In the data rows, zero lies at 4.5, halfway between 4 and 5.
Here are some points:
{4, 5, 6, 6, 7, 5, 6, 7, 8, 6, 5, 5, 5, 4, 4, 3, 2, 3, 3, 4}
{5, 5, 5, 5, 5, 6, 7, 7, 8, 9, 8, 6, 4, 2, 2, 1, 1, 1, 2, 4}
{6, 6, 6, 6, 6, 7, 7, 7, 6, 5, 4, 3, 2, 2, 2, 2, 3, 3, 4, 6}
{5, 5, 5, 5, 4, 6, 7, 7, 7, 8, 7, 6, 4, 3, 2, 2, 2, 2, 2, 4}
{5, 5, 6, 6, 5, 4, 4, 4, 4, 4, 5, 5, 5, 5, 5, 4, 4, 4, 5, 5}
{5, 5, 6, 6, 5, 5, 5, 5, 4, 5, 4, 4, 4, 4, 4, 4, 4, 4, 4, 6}
{5, 5, 5, 6, 5, 7, 7, 7, 6, 5, 4, 3, 2, 2, 2, 2, 3, 3, 4, 6}
{3, 3, 3, 3, 2, 3, 4, 5, 5, 6, 7, 7, 6, 5, 5, 5, 4, 4, 3, 2}
{5, 5, 4, 4, 4, 6, 6, 5, 5, 4, 3, 3, 3, 4, 4, 4, 4, 4, 4, 5}
{4, 5, 5, 4, 3, 2, 2, 3, 3, 4, 5, 6, 6, 7, 7, 6, 6, 6, 5, 4}
{3, 3, 3, 3, 3, 4, 3, 2, 2, 3, 4, 6, 7, 7, 5, 4, 5, 5, 5, 4}
{7, 6, 7, 7, 8, 5, 6, 5, 5, 4, 4, 4, 3, 3, 4, 5, 5, 5, 4, 4}
{3, 3, 2, 2, 2, 2, 2, 2, 2, 2, 3, 4, 5, 6, 7, 7, 8, 8, 8, 5}
{3, 3, 3, 3, 2, 3, 3, 3, 3, 2, 3, 4, 4, 5, 5, 6, 6, 7, 7, 6}
{6, 6, 6, 6, 6, 7, 6, 5, 4, 2, 1, 2, 2, 3, 3, 4, 4, 5, 6, 7}
{4, 4, 3, 4, 4, 7, 7, 6, 4, 3, 3, 4, 4, 4, 3, 3, 3, 4, 4, 6}
{5, 4, 4, 4, 4, 6, 6, 6, 6, 5, 4, 3, 3, 3, 3, 3, 3, 3, 3, 5}
{2, 2, 2, 2, 2, 2, 2, 2, 3, 3, 5, 6, 7, 7, 8, 7, 7, 7, 5, 2}
{1, 2, 2, 2, 2, 4, 4, 3, 3, 2, 2, 3, 4, 5, 5, 6, 6, 6, 6, 6}
{5, 4, 3, 2, 1, 2, 3, 4, 4, 5, 5, 6, 6, 6, 7, 7, 6, 6, 5, 1}
{5, 6, 7, 7, 7, 7, 7, 5, 4, 2, 2, 2, 3, 3, 3, 3, 4, 4, 5, 7}
{3, 3, 2, 2, 2, 2, 3, 4, 5, 6, 7, 7, 7, 7, 7, 7, 6, 5, 2, 0}
{2, 3, 3, 3, 3, 1, 2, 2, 3, 4, 5, 6, 7, 8, 8, 8, 8, 7, 5, 0}
{5, 5, 5, 5, 6, 4, 4, 4, 4, 4, 5, 5, 5, 6, 5, 5, 4, 4, 4, 4}
{2, 1, 1, 1, 2, 1, 2, 3, 3, 5, 6, 6, 6, 7, 7, 7, 7, 7, 5, 2}
{6, 6, 6, 6, 6, 5, 4, 3, 3, 2, 3, 3, 4, 4, 5, 5, 5, 5, 6, 7}
{5, 5, 5, 6, 6, 6, 7, 7, 7, 5, 3, 3, 3, 4, 4, 4, 3, 3, 3, 4}
{2, 2, 2, 2, 2, 4, 4, 3, 3, 2, 2, 3, 4, 4, 5, 6, 6, 6, 7, 6}
{8, 8, 8, 8, 8, 4, 4, 4, 4, 5, 5, 5, 5, 5, 5, 5, 4, 4, 4, 4}
{4, 3, 2, 2, 2, 5, 5, 4, 4, 2, 2, 3, 4, 5, 5, 5, 5, 6, 6, 5}
{2, 2, 1, 2, 2, 2, 3, 3, 4, 5, 6, 6, 6, 6, 6, 6, 7, 7, 5, 3}
{5, 5, 5, 6, 6, 6, 7, 8, 8, 9, 8, 6, 4, 3, 2, 2, 1, 1, 1, 3}
{6, 7, 7, 5, 3, 4, 4, 3, 4, 5, 6, 6, 5, 4, 4, 4, 4, 4, 5, 6}
Here are 10 more points, each followed by its number:
{3, 3, 3, 3, 2, 2, 2, 2, 2, 3, 4, 6, 7, 8, 8, 8, 7, 6, 5, 2} 0
{5, 5, 5, 5, 4, 6, 6, 6, 7, 8, 7, 5, 3, 2, 2, 2, 2, 3, 3, 5} 1
{6, 6, 6, 6, 5, 5, 3, 3, 4, 6, 8, 7, 5, 3, 3, 3, 3, 4, 5, 7} 2
{6, 6, 7, 7, 6, 8, 8, 8, 7, 5, 3, 1, 1, 1, 1, 1, 2, 3, 5, 7} 3
{6, 5, 6, 6, 6, 3, 3, 3, 3, 4, 5, 6, 6, 6, 6, 6, 5, 4, 3, 4} 4
{3, 3, 2, 2, 3, 5, 5, 5, 5, 5, 4, 4, 4, 4, 3, 4, 4, 4, 5, 5} 5
{2, 3, 5, 7, 8, 5, 6, 6, 4, 3, 4, 5, 5, 4, 4, 5, 5, 4, 3, 4} 6
{7, 6, 6, 7, 6, 7, 7, 7, 7, 6, 4, 3, 2, 2, 2, 2, 3, 3, 4, 6} 7
{6, 6, 6, 5, 5, 6, 6, 5, 5, 5, 5, 4, 4, 3, 3, 3, 3, 4, 4, 5} 8
{2, 2, 3, 3, 2, 4, 3, 3, 3, 2, 3, 3, 4, 5, 5, 6, 6, 6, 7, 6} 9
Which three of these numbered points are nearest to each point below, looking only along the 2 directions in which the first points spread most? Their numbers follow each, nearest first.
{2, 3, 3, 4, 4, 3, 4, 4, 4, 5, 5, 5, 6, 6, 6, 6, 5, 5, 4, 3} > 4 5 0
{6, 6, 5, 4, 4, 3, 4, 6, 8, 6, 4, 2, 1, 2, 3, 5, 6, 7, 8, 6} > 6 5 8
{8, 8, 8, 7, 7, 7, 8, 8, 7, 5, 3, 0, 0, 1, 2, 3, 4, 4, 4, 6} > 3 7 8
{2, 2, 2, 2, 3, 1, 2, 2, 3, 4, 5, 6, 7, 7, 8, 8, 8, 8, 5, 1} > 0 9 4
{3, 4, 4, 3, 3, 1, 2, 2, 3, 3, 5, 6, 7, 8, 8, 8, 8, 7, 4, 1} > 0 9 4
{3, 4, 3, 3, 2, 2, 2, 2, 2, 3, 4, 6, 7, 8, 8, 8, 7, 6, 5, 2} > 0 9 4
{7, 7, 7, 7, 7, 7, 7, 7, 6, 6, 5, 3, 3, 2, 2, 2, 3, 3, 4, 6} > 7 3 8
{7, 7, 7, 7, 6, 8, 8, 8, 8, 5, 2, 0, 1, 1, 1, 2, 3, 3, 5, 6} > 3 7 8
{5, 5, 6, 6, 6, 5, 3, 3, 4, 6, 7, 7, 5, 3, 2, 2, 3, 4, 5, 7} > 2 8 6
{3, 4, 5, 5, 6, 4, 4, 5, 6, 8, 8, 8, 6, 5, 5, 5, 4, 3, 1, 2} > 2 1 4
{6, 4, 3, 2, 1, 4, 3, 1, 1, 4, 5, 4, 3, 4, 5, 6, 6, 7, 8, 7} > 9 4 5
{4, 4, 5, 5, 5, 7, 6, 5, 5, 5, 4, 4, 3, 3, 2, 2, 3, 3, 4, 6} > 8 2 6
{2, 1, 1, 1, 2, 2, 2, 3, 4, 5, 5, 6, 6, 5, 6, 7, 7, 6, 5, 3} > 0 9 4
{6, 6, 6, 5, 5, 6, 7, 7, 7, 7, 6, 5, 4, 4, 3, 2, 2, 2, 2, 4} > 1 8 2
{2, 2, 2, 2, 3, 2, 2, 3, 3, 4, 5, 6, 7, 7, 7, 7, 7, 7, 5, 2} > 0 9 4
{5, 4, 3, 2, 2, 3, 2, 1, 1, 2, 3, 3, 4, 4, 5, 6, 7, 8, 9, 8} > 9 0 5
{6, 5, 5, 6, 6, 4, 4, 4, 4, 4, 5, 5, 6, 6, 6, 5, 5, 4, 4, 4} > 5 4 6
{3, 3, 2, 1, 2, 4, 4, 3, 3, 2, 2, 3, 4, 5, 6, 6, 7, 7, 6, 5} > 9 0 4
{7, 6, 3, 2, 2, 4, 4, 6, 6, 5, 4, 4, 3, 3, 4, 5, 5, 6, 6, 5} > 5 4 6
{1, 2, 3, 3, 3, 4, 4, 4, 4, 5, 6, 6, 6, 5, 5, 4, 4, 4, 5, 5} > 4 5 6
{4, 3, 3, 3, 3, 3, 2, 2, 1, 0, 1, 3, 4, 5, 5, 6, 7, 8, 9, 8} > 9 0 5
{4, 3, 3, 3, 3, 5, 6, 5, 5, 4, 3, 3, 4, 4, 4, 4, 4, 5, 5, 5} > 5 6 4
{7, 6, 6, 6, 7, 4, 4, 4, 4, 4, 5, 5, 6, 6, 6, 5, 5, 4, 4, 4} > 5 6 4
{2, 2, 3, 4, 5, 3, 3, 2, 2, 1, 2, 3, 4, 6, 7, 7, 7, 7, 7, 5} > 9 0 4
{4, 4, 5, 5, 5, 3, 2, 2, 3, 3, 5, 6, 7, 7, 7, 6, 5, 4, 4, 4} > 4 5 9
{6, 5, 5, 5, 5, 6, 7, 6, 7, 8, 7, 5, 4, 3, 2, 2, 2, 2, 3, 4} > 1 2 8
